In the rows, 128 means zero.
Families of rows that turns and mirrors carry onto each other, the same ones carrying the whole set onto itself: the rest of each named row's family, in list order
5 families of 4 rows
k_199: [137 121 134  96 132 153 130 156 117 133 109]
k_240: [155 149 164 127 114 123 156 159 123 157 128]
k_689: [131 151 142 168 116 118 123 114 113 167 139]
k_938: [148 120 153 139 129 133 169 155 120 153 103]
k_687: [126 144 140 166 131 103 135 124 106 154 158]
k_277: [105 133 101 129 136 135 108 126  97 148 143]
k_25: [114 112 125 101 109 122 137 164 118 144 100]
k_575: [154 129 174 132 125 115 145 149 125 152 110]
k_149: [132 130 146 166 146 130 132 117 106 145 157]
k_559: [ 97 122 106 147 119 143 129 125 121 121 140]
k_495: [ 97 139 103 133 114 121 115 130 115 128 149]
k_338: [137 122 141 176 138 118 142 122 124 165 142]
k_285: [125 125 138 100 108 133 125 155 134 126 100]
k_591: [116 132 121 172 134 115 148 126 100 167 137]
k_816: [155 118 152 140 130 108 160 156 122 170 126]
k_156: [105 147 109 137 102 134 104 119 121 144 132]
k_486: [149 121 164 120 135 109 141 157 103 168 116]
k_472: [126 114 113  91 119 133 124 162 127 140 124]
k_662: [108 118 101 126 127 143 105 127 129 135 140]
k_511: [129 145 132  97  99 140 137 164 130 135 121]

Which other rows belong to the same family as k_689? k_240, k_156, k_511
Which other rows belong to the same family as k_149? k_25, k_559, k_486
Which other rows belong to the same family as k_575? k_687, k_495, k_285
Which other rows belong to the same family as k_199? k_938, k_277, k_591

Families of rows that turns and mirrors carry onto each other, the same ones carrying the whole set onto itself: the rest of each named row's family, in list order
5 families of 8 rows
k_110: [109 122 158 135 108 107  97  92 143 143 141 160 148 137 101 153 103 124
 133 126 156 161  98 160]
k_608: [146 128  99 138 114 113 108  78 131 117 140 114 159 112 113 124 118 135
 120 109 114 175 122 133]
k_2: [133 147 106  99 126  77 130  97 124 121 137 173 170 117  89 118 100  91
 126 123 126 145 120 154]
k_446: [132 152 108 103 101  82 131  98 123 111 137 180 151 111  86 113 107  90
 124 129 118 137 112 148]
k_659: [130 104  99  78 119  69 134  96 124 129 128 111 121  83  94 124 129 117
 100 122  91 129 100 121]
k_987: [123 112  93  82 116  64 150 110 130 139 129 102 127  86  89 126 132 117
 102 114 106 135 102 118]
k_191: [107 143 149 140 101 111 104  98 154 148 136 158 151 144  88 144 101 122
 130 128 158 168 105 142]
k_598: [118 142 108  92 105  83 123 107 100 125 134 175 164 128  94 122 109  88
 121 121 120 143 124 142]
k_854: [ 91 124 149  89 112  78 125 117 139 162 134 166 126  99  76 133 117 109
 108 150 140 118  78 136]
k_519: [132 131 139 105 153  91 119 103 116 155 170 137 146  98  74 140 134 102
 105 111 129 174  97 129]
k_111: [131 117  91  78 121  82 148  96 129 119 130 105 122  79 106 137 120 119
 105 123 103 136 100 120]
k_560: [130 144 106  91 126  82 137  96 115 119 136 177 158 122  99 122 112  91
 125 121 122 141 128 143]
k_327: [121 106 140 126 115  98 115  88 179 151 131  95 108 100  89 145 121 150
 109 130 129 154  81 122]
k_997: [130 144 152 112 145  90 116 104 123 163 158 125 132  94  79 142 137  96
 110 104 118 173 104 131]
k_339: [130 124  90  83 113  73 140 103 135 133 123 108 124  90  82 115 127 115
  97 124  93 136 108 104]
k_833: [111 107 104 118  72  86 117 103 148 105 110 139 128 128  95 124  92 150
 105 139 132 122 111 145]
k_234: [127 139 144 100 147  93 120  91 132 171 154 131 144  98  88 144 137  89
 127 111 117 176  93 119]
k_86: [106 100 141 119  94 103 109  97 155 155 128  97 102 108  94 150 130 147
 106 128 123 152  84 110]
k_42: [115 135 155 136 105 117  88  85 149 135 133 167 146 141  94 143  98 122
 129 136 143 163 103 146]
k_366: [109 104 141 126  95  99 102 100 164 156 128  92 114 106  83 147 117 148
 106 129 127 157  76 119]
k_678: [105 105 109 103  63  91 124  98 146 102 107 141 132 120 106 117 104 137
 115 141 136 123 111 134]
k_844: [118 102 145 121 105  93 109  93 161 155 132  97 113 111 101 145 117 154
 101 119 135 156  82 103]
k_127: [108 103  96 106  75  90 122  91 154 112 105 144 140 133 104 126  94 143
 122 146 130 124 101 132]
k_157: [136 118 104 143 129 102 108  77 138 113 131 118 143 122 102 125  92 126
 125  96 114 177 124 140]
k_501: [147 124  99 128 108 102 114  76 139 113 130 104 146 127 107 135 113 130
 122 102 109 180 127 128]
k_344: [ 93 119 150  79 107  67 131 117 148 159 125 155 114 114  72 144 111 103
 110 141 136 122  83 130]
k_567: [123 110 102  82 115  74 148 106 124 134 140 108 134  73  90 129 127 109
  97 119 101 128 106 124]
k_226: [138 120 108 137 121  92 122  82 135 113 131 100 148 119 109 138 110 129
 124  94 117 180 128 121]
k_186: [100 128 140  81  99  88 117 113 144 164 133 169 124 107  74 130 120 109
 106 155 132 118  76 142]
k_138: [116 137 146 136 106 106  90  88 154 142 125 161 138 154  93 138 102 130
 134 131 148 169  98 140]
k_312: [120 145 103  95 115  88 128 102 118 121 133 172 158 115  83 123 112  83
 130 129 114 142 122 161]
k_406: [112 108 112 103  74  88 132  81 146 105 102 143 133 121 114 115  96 143
 119 141 123 123 109 134]
k_141: [106 130 156 140  99  99  90  99 149 157 134 164 150 147  77 131 109 120
 126 127 147 160 103 144]
k_702: [105  94 141 115 120  98 108  97 157 165 126  90 120 115  97 156 122 149
 107 121 131 161  93 115]
k_97: [ 97 129 141  87 104  80 124 111 139 160 130 156 111 115  80 141 129 101
 101 155 144 120  72 133]
k_527: [127 140 136 114 147  91 107 112 133 172 162 127 138 106  69 152 133  96
 112 109 126 174  95 130]
k_623: [101 130 143  75  92  78 129 117 141 162 132 151 130 104  81 144 139 113
 106 154 135 121  79 123]
k_893: [106 115 109 113  68  89 119  91 164 121  93 133 126 129 109 128  96 137
 125 139 121 123 108 135]
k_852: [132 143 139 115 158  91 114  97 133 174 156 130 142 106  77 151 126 102
 115 109 113 174  93 130]
k_214: [142 118 108 131 117 100 114  82 140 117 134 113 162 112 103 127 102 138
 129  95 104 177 133 131]

Which other rows belong to the same family as k_844? k_659, k_191, k_997, k_127, k_312, k_97, k_214
Which other rows belong to the same family as k_226? k_2, k_86, k_567, k_186, k_138, k_406, k_527
Which other rows belong to the same family as k_702? k_446, k_519, k_111, k_157, k_141, k_623, k_893

Families of rows that turns and mirrors carry onto each other, the same ones carrying the whole set onto itself: the rest of each named row's family, in list order
3 families of 6 rows
k_306: [157 155 130 147 125 109 120 127  96 141 116 122 127]
k_635: [143 159 127 153 148 121 125 132 104 141 123 113 129]
k_917: [132 102 100 120 147 112 127 148 110 113 123 132 123]
k_803: [158 166 130 123 114 129  90 107 141 131 128 116 159]
k_589: [118 111 117 128 158 108 137 144 116 116 117 119 120]
k_205: [133 138 152 126 115 151  76 101 138 148 110 115 144]
k_484: [126 112 120 139 111 151  86 127 124 138  85 121 108]
k_29: [111 141 138 111 125 106 102 100 142 108 133 120 174]
k_54: [111 106  86 132 127 117 119 132 140  98 117 124 120]
k_421: [100  88 128 105 121 131  87 110 136 115 120 134 147]
k_726: [120 108 107  90 130 120  94 132 138  97 116 133 160]
k_956: [128 108 110 151 102 140  98 116 127 135 102 125 100]
k_45: [140 133 142 105 149 108 116 116 127 124 150 124 166]
k_545: [131 145 139 136 109 147  74  95 125 145 128 126 153]
k_223: [120 141 144 114 163 111 118 125 114 123 137 119 165]
k_336: [146 127 103 137 101 115 113 134 127 119  84 121 107]
k_364: [110  94 127 103 132 152  81 119 147 123 113 124 141]
k_219: [135 169 110 160 106 122 100 118 110 128 108 121 135]

Which other rows belong to the same family as k_421? k_306, k_917, k_956, k_45, k_545
Which other rows belong to the same family as k_803? k_29, k_54, k_726, k_336, k_219

Families of rows that turns and mirrors carry onto each other, the same ones carrying the whole set onto itself: the rest of each named row's family, in list order
7 families of 4 rows
k_806: [122 131 124 167 142 166  98 126 118 153 144 159 120 136 182 161 157 166
 113  83 123 175 134 152 138]
k_432: [124 126 144 125 143 152 120  83 119  86 125 135 138 121 172 164 107 148
  86  48 134 123 136 100 117]
k_303: [125 126 127 179 152 150 100 116 128 163 139 152 124 131 174 157 132 175
 115 101 123 158 139 148 142]
k_99: [138 115 140 165  97 179 130 126 125 153 129 129 120 120 163 164 154 156
 118  75 115 117 173 169 147]
k_733: [135 120 125 173 131 152 106 134 132 165 132 150 129 116 195 168 142 164
 115  93 113 164 141 160 140]
k_892: [139 129 110 158 122 147 124 125 139 144 142 152 113 121 192 158 144 174
 112  89 110 173 147 162 135]
k_55: [126 140 132 154  87 170 127 136 131 150 127 135 123 127 164 181 145 136
 100  91 123 133 161 173 163]
k_541: [138 137 139 136 100 169 139 127 137 155 117 130 122 135 173 168 152 167
 100  70 119 128 160 183 168]
k_905: [132 133 162 112 136 153 134  85 115  96 135 135 130 120 177 165 113 145
 106  48 140 130 117 101 117]
k_425: [130 131 130 121 138 156 121  95 116 100 125 123 155  98 170 163 112 135
 100  44 121 125 128  91 119]
k_140: [131 143 143 115 145 149 115  81 117 106 130 118 148  99 158 173 102 156
 112  52 129 117 115 104 135]
k_278: [128 136 152 151  94 166 125 119 117 163 127 137 112 135 171 174 139 163
 112  84 130 127 153 184 168]
k_152: [125 139 144 120 149 156 119  82 119 108 120 127 136 121 155 174  99 138
 104  58 118 132 124  97 121]
k_717: [130 135 151 163  92 173 113 141 115 145 122 121 122 124 168 178 139 146
 115  85 128 111 164 168 169]
k_785: [130 159 131  96 136 178 111 135 108 113 141 156 166 118 190 157 121 153
  84  58 144 104 127 113 123]
k_438: [154 153 127 109 126 174 124 109  99 116 158 146 165 124 182 133 127 166
 102  53 147  93 122 113 137]
k_244: [120 133 125 171 145 149 131 130 136 162 137 145 119 130 182 162 137 184
 124  90 118 158 132 158 147]
k_631: [128 118 113 150 140 149  97 132 125 160 139 144 111 117 160 149 139 184
 112  90 121 161 142 165 156]
k_834: [141 150 133  99 139 161 124 142  93 120 141 154 151 114 183 131 110 168
 103  64 128  87 145 109 131]
k_467: [125 158 123 101 133 157 128 114  88 113 150 147 153 132 170 137 113 161
  96  50 144  91 131 109 133]
k_279: [138 155 128 116 127 149 117 126 101 118 159 157 164 124 177 141 125 139
 101  59 140  83 135 103 123]
k_405: [137 112 124 160 133 161  92 128 120 160 140 152 115 134 175 159 129 174
 116  96 102 163 137 160 144]
k_313: [123 130 148 160 103 191 124 129 121 139 123 131 109 122 179 176 144 148
 109  66 137 119 148 182 170]
k_131: [134 128 141 114 124 149 102  88 130 105 145 127 145 100 174 158 117 146
  95  35 123 129 119  96 132]
k_260: [133 161 119 116 134 162 125 148  95 116 143 151 150 132 185 153 112 149
 100  62 146  83 136 107 126]
k_690: [141 125 145 111 133 148 120  81 116 115 118 133 133 100 155 170 111 150
  92  55 125 128 145  89 118]
k_415: [148 118 144 166  95 177 118 134 122 164 118 130 111 130 169 173 135 160
 110  70 132 115 157 173 154]
k_282: [134 162 133 107 135 170 116 138  91  97 131 143 165 132 180 140 115 162
  97  54 142 105 138 113 124]

Which other rows belong to the same family as k_282? k_432, k_405, k_415
Which other rows belong to the same family as k_140? k_55, k_244, k_279
Which other rows belong to the same family as k_467? k_733, k_425, k_278
Which other rows belong to the same family as k_152? k_303, k_717, k_260

